arr = [106, 100, 136, 137, 193, 140]
arr[0] = 106
arr[-2] = 193

X = 54 122 140 99 201 120 192
X[0] => 54
X[5] => 120
X[6] => 192

W = [[109, 75, 153, 80, 150, 107, 144], [159, 92, 115, 164, 92, 124, 161], [94, 66, 155, 80, 119, 116, 170]]
W[0,0] -> 109
W[:, 3] -> [80, 164, 80]
W[2] -> [94, 66, 155, 80, 119, 116, 170]
W[1,6] -> 161
W[2,5] -> 116
W[0,5] -> 107
W[1,1] -> 92
W[2,4] -> 119
W[:, 1] -> [75, 92, 66]

A =
165  150   98  159  149  191  155
143  135  113  143  134  155  138
166  152  100  158  151  191  157
143  141  123  136  142  149  141
166  154  103  156  153  189  157
147  135  106  149  133  165  140
A[0, 0]	165
A[3, 6]	141
A[0, 3]	159
A[5]	[147, 135, 106, 149, 133, 165, 140]
A[2, 2]	100
A[4, 2]	103
A[:, 1]	[150, 135, 152, 141, 154, 135]
A[:, 0]	[165, 143, 166, 143, 166, 147]
A[0, 4]	149
A[:, 5]	[191, 155, 191, 149, 189, 165]
A[0, 2]	98
A[1]	[143, 135, 113, 143, 134, 155, 138]
A[1, 2]	113
A[4]	[166, 154, 103, 156, 153, 189, 157]

a =
178 158 134 71 143 128 149 123 182
67 108 194 163 123 184 91 128 141
184 108 130 126 173 132 112 162 165
160 105 109 79 138 90 139 107 104
a[0][0] -> 178
a[3] -> [160, 105, 109, 79, 138, 90, 139, 107, 104]
a[0] -> [178, 158, 134, 71, 143, 128, 149, 123, 182]
a[:, 5] -> [128, 184, 132, 90]
a[1] -> [67, 108, 194, 163, 123, 184, 91, 128, 141]
a[0][8] -> 182
a[3][7] -> 107
a[3][8] -> 104
a[1][2] -> 194
a[0][7] -> 123
a[1][7] -> 128

data =
124	147	140	135	128	115	144	119	98	122	135	173	132	126	136	127
91	108	136	134	118	126	108	128	130	140	135	161	127	96	133	134
149	146	122	131	113	143	147	106	130	128	149	127	116	100	90	125
119	115	102	121	149	123	111	115	132	130	123	124	133	107	158	136
135	125	128	123	142	129	147	119	132	127	125	113	134	137	125	64
136	123	150	113	100	117	124	116	135	117	132	76	122	130	91	141
169	155	133	115	126	132	140	93	115	115	136	125	109	131	106	129
106	128	119	139	141	126	130	125	134	148	149	141	134	88	110	135
156	162	126	128	108	143	133	125	158	134	124	95	119	94	112	150
134	121	96	133	122	148	143	111	135	129	136	160	106	104	111	116
155	101	130	138	105	129	114	124	121	119	124	101	111	150	115	98
148	100	138	136	117	102	117	195	105	129	124	107	152	153	126	106
134	127	100	137	145	136	124	122	110	119	150	125	116	142	133	141
140	131	116	128	132	116	108	140	118	124	124	145	120	117	152	138
data[0, -16] = 124
data[12] = [134, 127, 100, 137, 145, 136, 124, 122, 110, 119, 150, 125, 116, 142, 133, 141]
data[-8, 4] = 126
data[1, -15] = 108
data[-14] = [124, 147, 140, 135, 128, 115, 144, 119, 98, 122, 135, 173, 132, 126, 136, 127]
data[8, 11] = 95
data[-1] = [140, 131, 116, 128, 132, 116, 108, 140, 118, 124, 124, 145, 120, 117, 152, 138]
data[-12, 1] = 146
data[3, 11] = 124
data[:, 13] = [126, 96, 100, 107, 137, 130, 131, 88, 94, 104, 150, 153, 142, 117]
data[-3, 12] = 152
data[:, -7] = [122, 140, 128, 130, 127, 117, 115, 148, 134, 129, 119, 129, 119, 124]
data[:, 11] = [173, 161, 127, 124, 113, 76, 125, 141, 95, 160, 101, 107, 125, 145]
data[-13, -12] = 118
data[3] = [119, 115, 102, 121, 149, 123, 111, 115, 132, 130, 123, 124, 133, 107, 158, 136]
data[2, 14] = 90
data[1] = [91, 108, 136, 134, 118, 126, 108, 128, 130, 140, 135, 161, 127, 96, 133, 134]
data[:, -12] = [128, 118, 113, 149, 142, 100, 126, 141, 108, 122, 105, 117, 145, 132]
data[3, -15] = 115
data[11, -16] = 148
data[-6, -13] = 128
data[10] = [155, 101, 130, 138, 105, 129, 114, 124, 121, 119, 124, 101, 111, 150, 115, 98]
data[0, 1] = 147
data[8, 15] = 150
data[-9, -2] = 91
data[-13, -10] = 108
data[-5, -9] = 111
data[2, -10] = 147
data[-9, 8] = 135
data[0, 11] = 173
data[-1, 0] = 140
data[10, -8] = 121
data[-5] = [134, 121, 96, 133, 122, 148, 143, 111, 135, 129, 136, 160, 106, 104, 111, 116]
data[-14, -3] = 126
data[-14, -1] = 127

B =
array([131,  60, 152, 174, 124, 153, 160, 140, 149, 140, 164, 132,  86,
       136])
B[0]	131
B[4]	124
B[12]	86
B[-12]	152
B[-3]	132
B[1]	60

m =
[[126 143 145 162 147]
 [131 180 111 137  97]
 [156  83 131 111 103]
 [160  96 107 120  57]
 [ 54  79 139 100 157]
 [129 160 175 161 108]
 [ 96 173  85 108 138]]
m[0, 0]: 126
m[2, 4]: 103
m[:, 2]: [145, 111, 131, 107, 139, 175, 85]
m[0, 1]: 143
m[4]: [54, 79, 139, 100, 157]
m[:, 1]: [143, 180, 83, 96, 79, 160, 173]
m[3, 0]: 160
m[2, 0]: 156
m[:, 0]: [126, 131, 156, 160, 54, 129, 96]
m[3, 1]: 96
m[6, 1]: 173
m[5, 4]: 108
m[5, 3]: 161

x =
[[127 127  59 122  98  65 178]
 [162  81 118 122 163 113 103]
 [111 124 107 144 100 105 140]]
Indices start at 0.
(0, 0) => 127
(1, 6) => 103
(2, 2) => 107
(2, 3) => 144
(1, 4) => 163
(1, 3) => 122
(0, 2) => 59

grid =
121 175 71 128 100 191 105 131 105 183 113 131
120 107 145 156 122 172 124 99 148 141 139 101
94 110 155 108 140 105 154 146 157 148 107 81
99 151 147 102 121 116 171 188 135 177 137 167
Indices start at 0.
(0, 0) -> 121
(2, 1) -> 110
(2, 5) -> 105
(2, 11) -> 81
(2, 9) -> 148
(1, 11) -> 101
(3, 10) -> 137
(1, 10) -> 139
(3, 8) -> 135
(2, 3) -> 108
(3, 0) -> 99
(1, 4) -> 122
(1, 7) -> 99
(0, 11) -> 131
(3, 6) -> 171

M = 185 117 72 87 89 127 199 179 115 143
M[0]	185
M[8]	115
M[6]	199
